Each path below is one point turned by a fixed rotation once a step. After each direction that follows a path, write how fast that rotation turns it, in degrees each step (0 if it stays still).
Each turn is a multiple of 5 degrees from 10 to 175, or 0.
Each row of a path follows its step; steps can be skipped.

step 0: [ -9  11 -10   9   9  14 -23  -1  17 -10 -20  -6  -7 -13   0   4   1 -10
  11  11   6  14 -15 -23  15   3  -4   6   4  -2   1  14   9  -7  -2  -3
 -27   1  14 -26 -22   5   9 -15]
step 3: [  9  13  14   1  25   4   6   9  -9 -14   1  -9  16 -14   5 -12  18   6
  -1  -3   5  24   8  -2   6   0  14   7  -5  10   6 -12  21   1  -8  -9
   4  11   6 -10 -40   5   4 -13]
step 4: [  0  -3  13   9  27 -15 -15  -4   1 -23 -11  -3  10  -1  15  -1  -1  20
 -18   9   0  10   8   1   1  20 -12  17   7   3  10   9 -12  18 -28   8
  -3   7  14  11   1  -3  -6  15]
step 15: [  0   1 -15  26  35   4 -12  11  -2 -13   2  -4   3  -9  -8   9  -4  24
  -4   7  16   5  14   5  -6 -11   1  19  13  -7  -1  32   5   4  -6  17
  15  -1  11  -3  -5  -5   8  -3]
step 16: [  3  27  30   7   0  -5 -13  15  14 -27   3 -18 -16  19  -3   3  -5  -2
  -9   2   4   3 -24  -1   8   7   8   2   8   4  19  17  10   3   2   3
   5  -8  16  -3 -16 -13  11  -1]
step 20: [-12   3   0   3  12 -13  -8   3 -13  -9  -1  -3 -12 -32  -8  -3  -3  17
  -6 -22 -20  24  18  -8   7   2  -9  21   6 -11  -3  30  -1   1  -8   0
   1  16  -2 -13  -8  -3   1  -8]
step 21: [ -6   0  12  -2  -6 -23   6   6  13 -17  10  -4  -1   2  10 -25  -8  11
 -26  -1  11   4   0  -4   6  14  23  11  26   9  20  18   7  -4   7  12
   5   8 -10   8 -15   3  20  -1]
step 22: [-14   6  11  30  20 -10  -1   0   0 -11   6 -12  17  11  -2 -24  13   2
  -5  22   1  14   6 -15   9 -11   7   8   1   8   2 -17  -6  -4   3  -8
  -4  18  21 -12 -13   7  -2 -23]
step 28: [-10   2  17  -2  22  13  -1   4 -12  -7  -5 -14 -23 -11   5  16   9   9
 -13   0 -16  21   7  -6  10 -14  22 -11  18  17   6  20  16  -7   3  -8
  -4  22  -1   8   0  -6  -8 -10]
Directions:
[ 1  0  3  1  0  1 -1 -2 -4  0 -3  1  5 -3 -3  0 -3  3  5 -5 -3  3  1 -4
 -3 -4  2 -3  2 -3 -6  1  7  0 -8 -3 -7  2 -2  5 -2 -1 -4 -6]  130
[-1 -1 -1  1 -7 -2  0  2  1 -3 -1 -2 -6 -2 -3 -3  8  1  1 -9 -7 -1  3 -4
 -3  4  2 -4  2  6  4  1  1 -2  2  1  1 -1  2  3  6 -4  1  0]  95
[-2 -1 -3  2  5 -5 -2  7 -9  2  0 -2 -4  0 -2  5  0  1 -3  3 -2  0  4  2
 -4  1  0  1  1  4 -3 -1 -8  0 -3 -2 -3  5 -4 -1  4 -3 -6  1]  135
[-4 -1 -3 -2 -3 -2  1 -4  3  5  3  1  0 -5 -4  4  1  0  1  1 -2 -4 -2  1
  0 -5  3  8  6  6  0  6 -5 -1  1 -3 -3  3  0  1 -4  0  6 -6]  55
[ 0  0 -4  1  1  0 -4  0  4 -1 -9  4  0  5  0  0 -1 -1  2 -5  2  3  3  9
 -1 -1  4 -3 -4  0  1  1 -4  5 -4 -3 -1  4  6 -4  1 -3  5 -3]  95
[ 0 -4 -1  1  3 -6  6 -5  3 -5  3  0  1  4 -2 -1 -1  0 -4 -3  8 -5 -5 -2
 -5  3  1  0 -2  2 -5  5  2  3  1 -2 -3 -1 -2  0  2 -6 -2  1]  130

step 2: [-17 -12  19  12   5 -16 -10 -15   7  -3   1  11 -20  -7   2  -2 -14  -9
 -18 -22  13  11   1  10  13   2  13 -10  11   7  -9  -1 -19  -1 -13 -17
  -3   2  10  14  13   6   0 -15]
step 4: [ -7 -11   5  -1  -4   3  -9 -22  -8   5   3   5  -8  -8   1   2   4   3
   2 -10  27 -22   3   8   3  -3 -23 -12   2   8 -18   5  -1  -7 -14   6
  -8  27  11   4  -4 -33  -3  11]
step 8: [-22   2   3  10   7   2  18 -13  10   5   5   7   2 -16  14   9   8 -13
  10  -2  18 -14 -12   9 -24  18 -23   4 -10   1  -8 -14   2   7 -18   0
 -11  -2  20   3  -5 -11 -15  -8]
step 9: [-23 -12  19   5  -5  -5  -2  -4  28  -2   3  25 -11   0  -4   2   6 -19
  -2  -7  19  -5 -18  10  -1   6   2 -15  -4  -2  -2 -14  11   3 -12  16
   7  13  -3  23  -4   6  -8   2]
step 11: [-13   3  22  17 -12  -5  -7 -20   7   1  -1   6   3  -2  34  -5  -3 -10
   7 -11  25   1  10   3  10  16  12   9  -8  11 -14  16  -4   9 -14  -6
 -15  12   4  -5   1  -9   6   6]
step 13: [-20 -16  12   2  -1   0 -19  -3  -6 -10   8  13  -2  -1  14   3  24   7
  31   7  -4 -16  -9   9  10   4 -19 -13 -12  -4 -18  -3  10   3  -2   0
  -5  16  -4  19 -12   6   2   7]
step 18: [ -4  12  12  10  -9  -7   4  -4   6 -11  19   6 -12  14   4  -5   8 -14
 -11  -4   9 -13 -18  15  20  10   3   5  -6   6 -13  10   8  23 -13   7
   3   1  -6   7  -7  10  11  34]
step 27: [ -6   0 -29  16   0  -5  -5  -4 -12 -22   6  -3 -29  -1   9   0   9  -5
  -7 -10   0   5 -23  15   5  13  14   0 -15  -4   3  10  -4  22 -14  -1
   7   2   4  22   4 -12   2   0]
step 30: [ -2  14 -13 -21  -5   7 -21 -30  -7 -16  -3   2 -16   8  -8  -4   0  -3
  -5 -23  12 -17  -9  19   9  -3  -2  -3  -4  21  -3  -3 -20   0  -8  -7
   5   1  14  -8  12  -4   1  -8]
Directions:
[-2  1 -3 -6 -2 -1 -1  0  3  0 -1  5  1 -4 -1  1 -2 -1  5 -2 -4  1  3 -4
  2  0 -7  6  1  8 -5 -2  8  1  2  2  0 -3  3  1  1 -8 -4  0]  85
[-1  2  1  8 -1  3  2  3 -3  1  3 -3 -2  0  8  0 -5  3  2 -2  7  5  0 -7
  2 -6 -2  4  5  4  3  1  1  2  1  1  0  0  2  1 -1  2  0 -6]  85
[ 0 -7 -9  2 -1 -8  1 -5 -4  0  3  4 -1 -1  7  4  3  2 -1  1  3 -1  0 -2
  1  1  0  2  0  0 -3 -3  0  5  2 -4 -4  5 -3  0 -4  0  0  6]  155
[  2   1   6   1  -4  -4   1  -6  -2   4  -1   2   1  -4   2  -3   0  -2
  -2  -2  -3   2  -4  -4  -3   0  -3  -5   2  -3  -1   0  -3  -5   2   7
 -10   4   2   2   1   1  -7  -2]  10
[-6  1 -4  3  0  0 -3 -4  1 -7  2 -4 -1 -3  2 -3  2  0  0  8 -1  0  2  1
 -3  3 -6  3  8 -5  1  4  4 -4 -3  2 -4 -3  1  2  3  0  5  1]  155
[ 1  0  3 -3 -5  5  8  4  0  3  1 -2  3 -2  1 -3  1  5 -8  3  2 -4 -1  2
  0  3  0  2  1  4 -5  8  4  2  1 -3 -3  5  3 -5  1  0  0  3]  100
[ 5 -6 -6 -1  7  4  4 -3 -2 -3 -4  1 -5 -1 -2 -9 -3  3 -2 -2  2  2  3  4
  2 -1  3 -2  2  3  3 -4  0 -4  0 -1 -2 -1  5  2  2 -2 -5  1]  10
